In the data rows, 128 means zero.
What is the hidden score of each row? Scores go from 0 to 20, and 10 is about the middle. The score is a weighted sum of the row's numbers plus the product of two more (or one squared), each taken from its middle value.
array([131, 132, 112, 120, 148, 126, 121, 109, 115, 94, 108, 142, 132, 109, 146, 115]) 10
array([125, 120, 99, 124, 152, 148, 125, 150, 119, 95, 108, 107, 121, 109, 117, 121]) 10
array([128, 78, 157, 153, 127, 145, 100, 140, 151, 156, 113, 111, 115, 138, 108, 72]) 9
array([114, 145, 146, 107, 91, 107, 118, 113, 94, 142, 160, 134, 130, 183, 114, 149]) 8
array([90, 126, 95, 89, 148, 149, 110, 152, 161, 118, 108, 114, 180, 105, 134, 64]) 13
array([130, 103, 159, 151, 129, 138, 102, 117, 139, 145, 159, 136, 125, 138, 127, 103]) 8
array([89, 116, 119, 76, 150, 138, 138, 144, 190, 124, 108, 115, 249, 103, 151, 117]) 5
array([117, 131, 132, 106, 147, 113, 104, 107, 86, 125, 111, 140, 123, 116, 143, 133]) 6
array([130, 146, 102, 120, 92, 143, 124, 175, 106, 98, 159, 110, 127, 160, 75, 139]) 18
array([167, 119, 163, 165, 117, 114, 144, 98, 150, 161, 159, 183, 109, 109, 155, 92]) 18
array([124, 140, 104, 118, 152, 128, 120, 112, 113, 95, 108, 139, 128, 103, 146, 95]) 12
array([148, 136, 104, 153, 99, 149, 162, 169, 140, 105, 163, 104, 114, 146, 89, 147]) 16
array([118, 123, 114, 112, 148, 135, 107, 141, 86, 124, 105, 112, 145, 117, 120, 132]) 5
array([144, 139, 151, 137, 90, 106, 116, 122, 123, 136, 158, 117, 132, 154, 120, 134]) 7
array([121, 94, 147, 144, 128, 141, 102, 148, 137, 151, 158, 113, 121, 146, 104, 102]) 11
array([123, 95, 156, 151, 127, 137, 107, 125, 134, 148, 114, 124, 125, 143, 124, 102]) 7
array([179, 138, 121, 172, 96, 128, 188, 110, 160, 145, 156, 159, 124, 120, 143, 145]) 13
array([116, 123, 113, 112, 147, 138, 110, 140, 93, 117, 111, 108, 147, 109, 115, 131]) 5
array([138, 105, 117, 157, 117, 157, 141, 161, 151, 129, 157, 103, 114, 145, 98, 146]) 11
array([119, 104, 101, 131, 147, 163, 117, 155, 131, 93, 109, 109, 115, 113, 105, 137]) 12
array([140, 126, 128, 148, 151, 125, 137, 90, 128, 126, 107, 171, 115, 104, 162, 146]) 10
array([135, 121, 156, 135, 148, 116, 98, 94, 129, 128, 106, 167, 121, 109, 161, 141]) 9
array([166, 150, 152, 163, 94, 93, 146, 115, 143, 157, 159, 146, 129, 132, 132, 101]) 13
array([144, 102, 124, 147, 129, 155, 135, 157, 141, 128, 158, 101, 113, 120, 111, 139]) 11
array([99, 117, 112, 86, 150, 137, 114, 145, 158, 122, 110, 111, 190, 110, 137, 107]) 10
array([99, 150, 143, 95, 149, 92, 134, 102, 127, 135, 106, 144, 126, 110, 159, 144]) 11
array([129, 127, 107, 122, 150, 143, 122, 141, 122, 98, 108, 109, 120, 106, 127, 133]) 11
array([131, 147, 104, 116, 93, 143, 123, 181, 106, 88, 156, 104, 127, 167, 76, 142]) 19
array([138, 121, 141, 148, 149, 120, 119, 94, 140, 127, 108, 169, 115, 107, 159, 142]) 11
array([149, 101, 99, 157, 121, 172, 164, 154, 159, 116, 163, 96, 122, 119, 109, 149]) 10
array([139, 134, 138, 142, 91, 118, 118, 119, 137, 127, 157, 137, 132, 162, 122, 141]) 9
array([128, 109, 159, 139, 129, 125, 103, 111, 140, 136, 111, 142, 130, 138, 134, 127]) 10
array([96, 110, 103, 89, 147, 153, 112, 150, 151, 127, 107, 109, 165, 109, 133, 104]) 11
array([117, 135, 137, 102, 150, 115, 111, 108, 99, 133, 109, 143, 130, 125, 150, 145]) 7
array([122, 132, 102, 112, 149, 137, 123, 142, 99, 115, 109, 107, 132, 106, 121, 113]) 8
array([135, 127, 145, 134, 148, 112, 105, 91, 117, 128, 106, 162, 120, 104, 157, 148]) 7
array([120, 211, 114, 130, 92, 77, 114, 119, 109, 92, 158, 135, 136, 178, 110, 142]) 17
array([117, 75, 135, 148, 131, 155, 98, 161, 144, 137, 155, 106, 117, 161, 94, 125]) 9
array([119, 140, 112, 112, 149, 122, 110, 107, 86, 121, 109, 142, 126, 111, 147, 100]) 8
array([158, 123, 126, 165, 120, 142, 157, 134, 149, 149, 158, 121, 113, 118, 124, 138]) 11
array([132, 124, 101, 119, 153, 147, 123, 149, 114, 104, 107, 109, 125, 108, 116, 118]) 11
array([132, 125, 144, 134, 150, 118, 100, 94, 125, 126, 107, 155, 121, 112, 154, 148]) 7
array([162, 129, 136, 162, 116, 126, 155, 106, 150, 140, 161, 179, 121, 109, 148, 138]) 17
array([135, 138, 135, 129, 150, 106, 113, 98, 117, 111, 110, 158, 115, 108, 157, 145]) 10
array([125, 160, 98, 120, 97, 135, 124, 162, 107, 90, 158, 105, 131, 160, 86, 130]) 17
array([98, 99, 162, 110, 152, 132, 144, 131, 87, 212, 107, 136, 121, 126, 127, 131]) 4
array([116, 146, 137, 102, 150, 100, 113, 108, 97, 136, 108, 142, 128, 121, 142, 141]) 9
array([127, 168, 131, 128, 96, 106, 116, 123, 112, 106, 155, 127, 136, 166, 113, 147]) 11
array([115, 158, 130, 111, 94, 108, 104, 121, 86, 127, 154, 138, 121, 178, 113, 143]) 12
array([166, 149, 156, 159, 94, 95, 140, 113, 141, 152, 158, 160, 120, 125, 132, 112]) 16
array([135, 111, 142, 148, 127, 138, 115, 127, 140, 135, 113, 110, 118, 130, 124, 129]) 8
array([112, 123, 164, 103, 150, 114, 134, 112, 114, 163, 106, 136, 128, 137, 143, 151]) 9
array([161, 134, 110, 155, 96, 141, 168, 150, 140, 127, 155, 99, 113, 138, 111, 149]) 10
array([144, 82, 106, 151, 129, 181, 146, 158, 146, 119, 110, 94, 123, 114, 110, 153]) 5
array([97, 149, 136, 101, 149, 96, 131, 106, 124, 130, 104, 141, 126, 120, 153, 134]) 10
array([143, 68, 103, 152, 126, 186, 153, 155, 154, 119, 115, 96, 118, 114, 107, 151]) 5
array([129, 137, 104, 121, 149, 132, 125, 125, 120, 89, 106, 126, 135, 100, 138, 110]) 11
array([126, 133, 100, 115, 147, 140, 126, 148, 98, 101, 109, 108, 138, 106, 120, 116]) 8
array([131, 68, 151, 152, 130, 148, 114, 153, 145, 149, 113, 105, 118, 135, 106, 86]) 5
array([106, 127, 157, 98, 150, 108, 132, 104, 127, 161, 108, 147, 120, 122, 156, 152]) 9
array([129, 104, 164, 144, 129, 128, 102, 110, 134, 147, 114, 139, 132, 144, 134, 96]) 9
array([116, 111, 94, 123, 149, 166, 119, 150, 126, 104, 106, 109, 123, 109, 111, 124]) 12
array([122, 88, 161, 147, 130, 140, 106, 138, 137, 162, 114, 107, 116, 143, 109, 85]) 9
array([159, 125, 115, 165, 117, 143, 164, 140, 146, 130, 157, 107, 110, 107, 126, 147]) 10
array([167, 71, 139, 153, 127, 161, 158, 156, 155, 146, 117, 96, 118, 105, 118, 106]) 5
array([109, 142, 161, 98, 149, 93, 129, 106, 115, 180, 109, 146, 126, 120, 151, 147]) 11
array([142, 135, 135, 141, 94, 122, 130, 123, 137, 129, 158, 116, 118, 153, 124, 144]) 7
array([115, 147, 135, 105, 94, 115, 106, 123, 89, 144, 159, 135, 132, 178, 114, 145]) 9
array([135, 130, 166, 131, 150, 103, 98, 97, 133, 139, 109, 163, 121, 110, 156, 121]) 13
array([163, 127, 146, 165, 95, 116, 143, 102, 156, 147, 161, 172, 118, 133, 139, 130]) 13
array([107, 118, 159, 94, 148, 115, 134, 108, 123, 167, 107, 142, 121, 120, 152, 144]) 9
array([131, 121, 119, 124, 147, 133, 121, 117, 122, 97, 110, 134, 133, 101, 140, 136]) 8
array([122, 125, 96, 117, 146, 151, 128, 147, 114, 109, 107, 107, 128, 110, 116, 109]) 10
array([138, 86, 134, 151, 125, 152, 131, 157, 145, 134, 117, 102, 118, 128, 107, 129]) 7
array([128, 177, 108, 121, 93, 115, 124, 123, 112, 94, 159, 123, 135, 171, 117, 118]) 14
array([107, 133, 149, 96, 148, 101, 131, 101, 130, 147, 109, 145, 120, 122, 161, 148]) 9
array([141, 124, 128, 144, 122, 134, 126, 126, 137, 131, 161, 114, 117, 122, 122, 141]) 6
array([108, 138, 161, 101, 153, 99, 129, 100, 120, 177, 112, 142, 127, 124, 156, 146]) 8
array([119, 103, 113, 133, 127, 163, 113, 162, 137, 110, 115, 110, 117, 147, 90, 149]) 13
array([148, 124, 104, 153, 119, 160, 154, 157, 142, 110, 159, 92, 112, 124, 105, 149]) 12
array([113, 124, 165, 98, 149, 107, 132, 102, 120, 181, 112, 149, 126, 114, 155, 150]) 8
array([90, 126, 103, 85, 148, 142, 123, 151, 169, 115, 105, 109, 221, 107, 140, 75]) 11
array([129, 122, 120, 128, 149, 121, 117, 102, 120, 101, 112, 156, 125, 107, 156, 133]) 9
array([132, 130, 153, 129, 149, 108, 100, 90, 123, 131, 108, 164, 117, 104, 157, 147]) 9
array([141, 139, 157, 139, 96, 104, 109, 119, 128, 140, 158, 129, 128, 155, 118, 123]) 11
array([80, 130, 138, 84, 147, 114, 159, 111, 183, 123, 106, 146, 195, 103, 171, 132]) 9
array([119, 141, 120, 110, 149, 109, 103, 110, 87, 123, 108, 141, 121, 116, 149, 126]) 7
array([110, 54, 137, 151, 132, 158, 107, 162, 148, 152, 115, 111, 112, 162, 94, 106]) 4
array([105, 129, 145, 92, 148, 113, 132, 107, 143, 128, 108, 141, 126, 106, 167, 134]) 11
array([157, 153, 101, 156, 94, 142, 161, 137, 145, 112, 157, 104, 115, 153, 110, 142]) 12
array([93, 99, 104, 91, 150, 163, 116, 152, 120, 127, 106, 107, 124, 107, 131, 117]) 7
array([95, 169, 148, 105, 94, 86, 141, 122, 98, 168, 161, 142, 124, 181, 114, 151]) 16
array([132, 138, 136, 127, 151, 109, 106, 91, 120, 105, 111, 162, 125, 104, 160, 134]) 10
array([133, 136, 158, 135, 150, 101, 98, 97, 117, 128, 107, 163, 122, 107, 157, 142]) 9
array([100, 144, 129, 87, 148, 100, 128, 102, 143, 120, 110, 146, 122, 103, 165, 107]) 14
array([162, 157, 143, 167, 96, 97, 149, 117, 146, 151, 157, 149, 129, 141, 131, 125]) 13
array([165, 135, 155, 168, 96, 104, 146, 109, 144, 158, 159, 154, 122, 127, 137, 105]) 12
array([174, 132, 141, 170, 95, 120, 165, 103, 162, 156, 160, 169, 122, 121, 141, 124]) 14
array([138, 147, 164, 130, 99, 95, 107, 129, 133, 157, 157, 110, 119, 162, 110, 92]) 19
array([153, 123, 99, 157, 115, 161, 167, 158, 154, 115, 161, 90, 116, 114, 106, 147]) 12
array([143, 91, 96, 159, 129, 179, 164, 153, 157, 127, 114, 94, 119, 119, 107, 152]) 7
array([157, 119, 128, 158, 116, 136, 152, 127, 147, 144, 158, 124, 113, 118, 133, 141]) 9
array([104, 158, 164, 104, 90, 87, 145, 118, 107, 193, 159, 141, 126, 178, 120, 142]) 17
array([114, 100, 94, 133, 131, 183, 113, 162, 130, 97, 158, 109, 125, 146, 98, 126]) 16
array([129, 96, 157, 149, 124, 133, 99, 114, 137, 145, 115, 135, 130, 137, 131, 105]) 7
array([136, 133, 165, 137, 151, 100, 103, 92, 121, 127, 108, 164, 116, 99, 164, 139]) 9
array([147, 132, 120, 145, 96, 137, 146, 147, 136, 118, 156, 95, 112, 156, 106, 147]) 10
array([155, 110, 132, 159, 120, 145, 149, 139, 153, 143, 156, 109, 111, 121, 121, 131]) 10
array([121, 134, 116, 109, 147, 120, 103, 108, 79, 123, 108, 140, 123, 111, 141, 111]) 7
array([138, 131, 155, 136, 151, 105, 111, 97, 126, 132, 111, 169, 123, 105, 162, 139]) 10
array([101, 131, 122, 92, 148, 119, 120, 124, 152, 116, 107, 132, 138, 115, 153, 113]) 13
array([126, 126, 112, 123, 148, 133, 122, 128, 121, 90, 106, 110, 123, 110, 129, 128]) 9
array([156, 121, 108, 157, 122, 155, 165, 156, 145, 133, 160, 93, 107, 120, 112, 149]) 12
array([137, 148, 155, 134, 91, 97, 105, 124, 126, 133, 158, 123, 129, 162, 113, 132]) 13
array([144, 128, 151, 139, 150, 107, 108, 91, 131, 129, 109, 172, 119, 106, 165, 143]) 10
array([101, 171, 153, 109, 94, 81, 136, 124, 80, 179, 160, 144, 118, 173, 110, 146]) 16
array([113, 117, 164, 102, 149, 114, 132, 108, 117, 175, 110, 134, 130, 122, 143, 152]) 6
array([145, 154, 149, 139, 93, 96, 116, 126, 123, 137, 158, 109, 124, 155, 115, 125]) 12
array([127, 143, 110, 128, 93, 134, 124, 159, 119, 88, 157, 108, 124, 163, 87, 149]) 15
array([143, 122, 126, 142, 149, 128, 134, 104, 137, 121, 106, 163, 115, 104, 151, 142]) 12
array([133, 123, 165, 141, 150, 107, 98, 91, 135, 138, 109, 166, 119, 104, 154, 120]) 11
array([120, 112, 97, 128, 150, 158, 122, 153, 124, 95, 108, 110, 128, 114, 108, 123]) 11
array([111, 79, 106, 143, 129, 180, 106, 163, 141, 112, 115, 107, 120, 167, 92, 152]) 8
array([108, 114, 148, 107, 152, 120, 125, 114, 81, 154, 107, 141, 126, 128, 140, 151]) 3
array([127, 123, 109, 124, 151, 139, 125, 145, 117, 93, 110, 106, 124, 109, 122, 132]) 9
array([142, 125, 122, 144, 149, 127, 136, 96, 139, 117, 107, 171, 121, 109, 158, 140]) 12
array([131, 141, 116, 119, 95, 136, 120, 164, 112, 99, 159, 109, 125, 163, 84, 152]) 16
array([132, 108, 162, 146, 131, 128, 97, 108, 134, 137, 113, 149, 123, 127, 140, 113]) 10
array([133, 116, 163, 137, 149, 113, 102, 95, 131, 138, 107, 160, 122, 107, 157, 122]) 9
array([111, 157, 141, 116, 94, 99, 113, 122, 84, 148, 159, 138, 122, 184, 112, 150]) 11
array([141, 129, 151, 143, 148, 106, 124, 90, 129, 123, 108, 171, 117, 109, 169, 148]) 8
array([97, 113, 100, 87, 151, 155, 111, 150, 161, 122, 107, 112, 184, 107, 137, 79]) 12
array([131, 70, 157, 153, 128, 147, 98, 140, 139, 166, 114, 98, 114, 142, 105, 52]) 5
array([120, 123, 95, 122, 150, 154, 129, 149, 121, 102, 106, 110, 121, 112, 117, 109]) 10
array([126, 114, 155, 134, 150, 120, 95, 93, 132, 136, 108, 157, 124, 110, 154, 139]) 7
array([199, 133, 132, 189, 93, 123, 203, 102, 174, 153, 156, 163, 111, 110, 152, 136]) 14
array([106, 103, 151, 109, 149, 130, 130, 129, 90, 186, 106, 138, 118, 137, 129, 146]) 4
array([144, 125, 102, 150, 119, 156, 160, 157, 142, 111, 157, 90, 113, 127, 106, 151]) 11
array([110, 142, 162, 99, 149, 92, 134, 109, 117, 175, 106, 140, 129, 119, 157, 146]) 10
array([126, 113, 131, 131, 149, 131, 103, 110, 128, 120, 109, 140, 125, 106, 143, 151]) 6
array([117, 111, 101, 117, 145, 155, 112, 157, 114, 115, 110, 106, 122, 110, 111, 132]) 10
array([141, 120, 142, 142, 151, 119, 118, 92, 137, 132, 107, 171, 121, 104, 160, 146]) 10
array([150, 71, 97, 155, 129, 194, 164, 152, 156, 116, 158, 94, 121, 113, 112, 146]) 10
array([150, 134, 95, 155, 94, 150, 167, 165, 144, 106, 160, 96, 115, 152, 94, 144]) 13
array([128, 136, 99, 116, 148, 135, 123, 143, 101, 114, 108, 106, 132, 110, 122, 112]) 8
array([110, 159, 159, 110, 94, 90, 126, 123, 91, 182, 158, 141, 123, 178, 108, 145]) 17
array([154, 102, 112, 162, 117, 159, 160, 155, 154, 138, 157, 94, 113, 118, 109, 146]) 9
array([99, 145, 128, 93, 151, 106, 126, 97, 137, 121, 107, 149, 118, 105, 172, 111]) 13
array([112, 140, 163, 99, 150, 92, 127, 107, 119, 164, 110, 148, 122, 117, 156, 146]) 11
array([141, 125, 142, 145, 149, 111, 126, 98, 135, 122, 110, 163, 119, 104, 158, 146]) 9
array([153, 126, 97, 153, 118, 158, 168, 161, 147, 112, 158, 93, 116, 123, 104, 151]) 13
array([199, 146, 128, 189, 95, 119, 210, 105, 168, 155, 159, 164, 114, 108, 157, 143]) 15
array([144, 113, 103, 150, 129, 167, 154, 155, 151, 117, 117, 98, 120, 119, 103, 147]) 11
array([139, 129, 160, 139, 150, 101, 104, 96, 126, 128, 105, 164, 121, 101, 163, 139]) 9
array([126, 131, 93, 114, 149, 151, 128, 147, 113, 113, 102, 108, 129, 104, 120, 106]) 10
array([155, 127, 99, 161, 91, 152, 167, 164, 149, 123, 161, 92, 109, 150, 94, 148]) 12
array([124, 126, 96, 119, 149, 152, 131, 147, 121, 94, 108, 111, 124, 105, 118, 114]) 12
array([110, 35, 140, 151, 128, 165, 104, 161, 143, 157, 113, 108, 123, 168, 84, 83]) 1
array([168, 89, 153, 159, 129, 143, 148, 137, 155, 158, 115, 126, 119, 107, 133, 76]) 6
array([94, 129, 99, 85, 150, 149, 108, 144, 163, 119, 109, 110, 190, 106, 146, 36]) 12
array([109, 127, 162, 98, 148, 103, 137, 102, 119, 181, 106, 145, 129, 121, 160, 148]) 7
array([116, 127, 137, 103, 150, 118, 109, 113, 88, 129, 108, 141, 129, 119, 144, 138]) 6
array([144, 113, 104, 152, 120, 164, 153, 156, 150, 116, 161, 102, 114, 131, 102, 150]) 13
array([119, 146, 114, 113, 150, 116, 112, 105, 81, 117, 106, 145, 119, 113, 149, 98]) 7
array([141, 160, 160, 135, 94, 93, 109, 121, 117, 142, 157, 118, 136, 162, 120, 122]) 13
array([158, 140, 104, 150, 95, 147, 164, 157, 148, 113, 159, 92, 113, 144, 102, 148]) 13
array([175, 98, 162, 166, 119, 127, 155, 104, 154, 169, 160, 169, 118, 107, 152, 88]) 15
array([116, 122, 105, 115, 148, 148, 121, 156, 96, 117, 108, 105, 146, 112, 117, 125]) 5
array([135, 143, 153, 129, 93, 102, 106, 120, 118, 126, 156, 125, 129, 155, 116, 142]) 9
array([101, 99, 163, 109, 150, 127, 143, 130, 78, 209, 106, 143, 115, 131, 125, 131]) 3
array([106, 138, 161, 96, 149, 98, 137, 103, 127, 163, 110, 149, 119, 117, 158, 149]) 11
array([148, 142, 120, 145, 95, 133, 140, 141, 137, 117, 160, 101, 114, 155, 106, 142]) 11
array([122, 140, 95, 114, 147, 136, 125, 141, 93, 113, 103, 113, 134, 102, 125, 91]) 6
array([153, 123, 92, 155, 118, 168, 169, 159, 152, 106, 159, 96, 115, 127, 106, 145]) 15
array([139, 111, 158, 144, 122, 125, 111, 109, 132, 135, 160, 151, 124, 131, 134, 135]) 5
array([132, 199, 153, 139, 96, 52, 106, 116, 108, 123, 157, 131, 133, 167, 118, 137]) 18
array([136, 112, 143, 151, 115, 133, 117, 123, 141, 134, 159, 130, 124, 141, 122, 134]) 6
array([96, 133, 106, 90, 149, 130, 115, 140, 153, 113, 110, 115, 155, 107, 143, 93]) 13
